In the rows, zero is written as 128.
The same turns and mirrors carry the whole set onto itself, and each row onto the other rows of its family. Which rows share a family with each named row? Give them in list order.
These 30 rows form 5 families of 6 rows each.
zuri: [108 103 149  84 120 111 171 114 126 125 124 155 160]
piv: [158  79 105 118 122 100 118 135 109 121 129 159 156]
bifo: [161 133 118 148 123 135 152 143 106 149 118  90 163]
Fetik: [130 105 100 110 146  94 126 140 114 153 149 153 153]
num: [167 133 139 152 146 125  94 119 129 135 163 140 167]
Sek: [129 139 137 146 113 130 169 107 108 109 107  98 187]
kubud: [161 110 158 133 129 133  90 130 123 105 152 149 121]
mula: [156 109  98 154 119 130 135 124 104 133 129  93 183]
Pedaf: [ 98 125 181 118 117 143 126 119 136 112 127 120 119]
fad: [115  73  99 115 137  98 143 139 115 129 133 143 157]
Poz: [133  95 113  92 161 103 141 148 101 119 151 134 156]
mel: [120 111 172 143 103 152 106 122 156 110 130 115 141]
Mifa: [143 109 154 148 106 125  84 123 143 138 164 127 143]
Pedim: [115 137 148  85 140 106 171 110 142 122 156 128 167]
luz: [139 123 142 124 151 128 175 130 122 104 120  79 174]
robi: [171 118 153 126 124 134  94 118 149 139 152 158 143]
gar: [ 98 117 144  89 146 113 148 102 120 126 152 160 153]
pofi: [ 94 100 142  98 132  85 150 130 137 127 140 149 171]
tori: [144 109 151 137  97 130 183 113 144  98 116 104 161]
zes: [122  96 112 105 129  96 144 111  89 141 148 157 150]
vuk: [154 109 150 151 120 143  86 116 115 147 141 142 135]
Fupid: [152 132 123 130 122 131 190 129 137 118 109 105 175]
dokon: [168 117 126 163 142 139 144 130 106 104 143  89 172]
fivu: [117 104 147  78 145 100 145 123 122  98 132 148 136]
tak: [133 108 116 145 152 139 118 145  84 139 118 100 165]
Nizin: [141 132 190 127 106 140 111 123 149 130 121 139 144]
kunit: [147 122 183 145 125 134 116 107 153  87 143 121 138]
ragi: [141 138 115 158 138 153 131 115  97 127 124  89 170]
Puv: [119 138 177 127  98 135 117 102 160 108 144 135 153]
vebud: [115 137 149 145 122 137 176 131 137 122 110  91 172]

Which other rows belong to the same family as bifo? Sek, Mifa, pofi, zes, Nizin
Which other rows belong to the same family as num? piv, Pedaf, Pedim, tori, tak
Which other rows belong to the same family as fad? mel, robi, gar, Fupid, ragi

The same turns and mirrors carry the whole set onto itself, and each row onto the other rows of its family. Which rows share a family with each named row? Give them in list order.
These 32 rows form 4 families of 8 rows each.
gusu: [139 124 137  96 154 127 141  92  92 192 170]
dobur: [106 129  73 125 101 126 149  93 115 122 127]
Luse: [ 98 158  86 126 117 134 135  93 156 126 145]
Rem: [128 111 150 112 140 153 121 119 118 183 186]
Lib: [103 118  75 131 106  98 144  94 132 128 137]
vutad: [111 119 137  91 153 157 148 111 106 193 181]
derus: [ 82 143  70 109 118 146 134  83 146 133 150]
mun: [126 120 145  99 157 135 132  94 101 189 175]
rin: [155 100 119 114 132 144 146 115  94 194 162]
Leguz: [150 106 134 114 121 128 134 121 104 188 183]
les: [ 92 112  89 136  95 123 132 102 125 120 140]
tuse: [139 112 139 104 143 117 138 100  94 192 175]
beso: [ 94 144  90 136 110 128 130 101 160 126 153]
sizum: [112 153  75 128 106 121 142  95 149 128 142]
Ketuv: [147 120 122 104 151 166 146 105  99 191 153]
ribob: [106 141  83 136 100 114 136 101 153 128 151]
vemi: [ 73 123  76 122 109 137 124  93 150 133 161]
ded: [138 136 140  96 153 163 134 106 110 186 172]
Totoz: [126 107 148 106 148 125 129 101 100 191 180]
bepu: [ 99 138  54 111 105 129 144  87 135 136 147]
lun: [130 103 124  98 130 129 157 119  94 196 184]
medok: [ 76 113  95 134 117 114 125  95 147 124 145]
far: [135  88 136 122 135 150 128 121 107 190 171]
mig: [128 107 138 113 154 171 128 111 111 188 165]
paf: [ 92 142  84 117 120 149 140  88 125 120 123]
Doru: [159 131 123  98 135 143 148 110  96 188 169]
berob: [ 78 137  94 119 135 137 131  81 147 126 133]
lut: [104 145  72 115 126 120 149  81 132 127 124]
fupe: [ 93 120  65 124  95 117 135  97 140 137 158]
depig: [ 75 124  98 131 113 145 124  94 135 116 137]
nunu: [112 100 141 104 137 140 144 120 106 194 189]
peke: [130 125 122  88 146 144 162 111  93 197 174]

Which other rows belong to the same family as Leguz? Rem, Lib, ded, medok, Doru, berob, lut
Which other rows belong to the same family as lun? vutad, derus, vemi, bepu, fupe, nunu, peke
Which other rows belong to the same family as sizum? gusu, Luse, mun, tuse, beso, ribob, Totoz

The same turns and mirrors carry the whole set onto itself, and each row onto the other rows of its family. Which rows share a family with each named row? Give them in list order.
These 28 rows form 7 families of 4 rows each.
zug: [110 152 149  94 116 141 119 151 123 155]
Solol: [137 131 155 123 131 107 119 194 152 123]
Nafan: [134 128 150 139 162 152 163 124 143 101]
kibig: [139 101 150 119 153 149 147 117 134  92]
lise: [147 117 118 137 136  91  95 108 129 114]
bunem: [148 111 114 145 161 105 118  99 133 116]
Sud: [141 148 131  94 114 140 107 133 125 165]
Satu: [116 166 151 102 118 133 120 118 118 155]
Zuzog: [138 118 126 156 146  84 126  99 140 125]
diza: [126 164 132 103 127 137 127 144 108 159]
zefu: [124 156 124 124 122 122 127 185 164 122]
reve: [159 101 123 136 112  94 125 113 132 114]
luma: [152 170 151  99 128 143 102 128 126 157]
nez: [133 173 155  91 123 137 119 165 133 135]
nov: [149 119 120 139 149  88 118  95 136 110]
Sogu: [126 146 162 123 120 112 113 185 151 148]
depoz: [124 150 149 123 127 129 126 178 181 136]
dapiz: [131 123 153 115 165 130 161 103 165 112]
Nek: [139 115 151 118 151 153 149  95 158 113]
big: [126 151 163 128 126 119  98 177 164 122]
Kuvev: [156 116 127 126 143 105 145  90 125 104]
kera: [135 174 140 111 115 106 110 173 141 137]
Bibog: [139 110 142 145 157 146 143 106 148  96]
Duva: [135 154 162 116 124 111 106 189 152 125]
mif: [157 104 105 148 133  93 128 121 151 123]
duri: [147 113 142 132 152 108 150 106 157  83]
Bel: [119 174 145  99 116 134 124 141 115 147]
Mumi: [148 115 148 134 159 142 159 114 140  89]

Which other rows belong to the same family as Nek? Sud, depoz, mif
Which other rows belong to the same family as Bibog? zug, bunem, Sogu
Which other rows belong to the same family as Satu? Solol, Nafan, lise
Which other rows belong to the same family as Duva? nov, Bel, Mumi

The same turns and mirrors carry the whole set onto itself, and each row onto the other rows of its family. Which rows share a family with each named row? Give them in list order.
These 16 rows form 4 families of 4 rows each.
riba: [173 170 126 126 129 152  88 123 143 179 146 149 147 133 118 150 132 183
 174 102 148 108 137 133  80 186 159]
laf: [198 157 162  88 116 136 107 114 160 137 126 137 113 166 143 142  97 124
 158 114  79 100 149 112  69 171 168]
baki: [181 145 171 174  69  97 106 103 126 122 123 116 147 143 149 119 149 106
 132  98  82  97 150  84  95 194 123]
gasas: [180 141 143 167  86  64 112 121 104 135 121 144 122 123 149 112 151 106
 131 121  75  66 149 138  81 173 117]
beloz: [174 149 149  81 113 125  86 125 148 158 129 121 145 158 133 133  76 138
 166  99  76  88 148 148  57 163 137]
botud: [186 194 132 102 101 142 108 136 134 195 170 144 142 116 120 158 122 171
 162  86 111 103 131 129  83 185 168]
Teter: [196 163 177  83 103 121 103 119 146 170 119  92 138 154 133 150 103 145
 172 139  90  64 139 131  77 164 128]
rebu: [124 134 179 148  95 104 113 132  96 140 136 152 161 114 134 120 179 166
 138  75 113  80 181 130 120 183 164]
tik: [140 132 160 154  86 104 130 154  96 141 106 159 130 104 122 120 165 157
 165  82 116  95 171 105 129 164 136]
dudu: [169 140 172 185  71  79 103 129 144 140 118 136 164 123 163 104 155 102
 161 110  96  69 153 124  87 167 123]
Fubu: [157 141 132  79  97 125  94 119 149 148 130 100 113 152 158 147 105 144
 160 132  71  87 136 136  67 157 165]
likem: [133 144 199 168  88 116 117 137  83 130  98 151 136 126 138 135 172 174
 152  79 119 111 147 116  93 172 145]
feven: [160 154 146 118 123 144 117 128 138 214 166 155 133 136 141 150 134 167
 180 100 105 107 117 148  86 151 180]
Tete: [167 149 153 194  79  81 127 118 126 138 101 119 157 153 156 127 161 127
 160 118  70  72 120 123  94 182 137]
voz: [181 159 149 124 106 146 109 122 134 178 182 136 138 129 114 149 135 176
 145 116 111 137 142 137  62 160 192]
fugo: [117 123 161 166  91 114 114 127  78 172 120 132 141 118 152 121 167 165
 156  73 109 108 135 121 117 154 125]

Which other rows belong to the same family as botud? beloz, tik, dudu
Which other rows belong to the same family as Teter? riba, gasas, rebu
Which other rows belong to the same family as baki? laf, feven, fugo

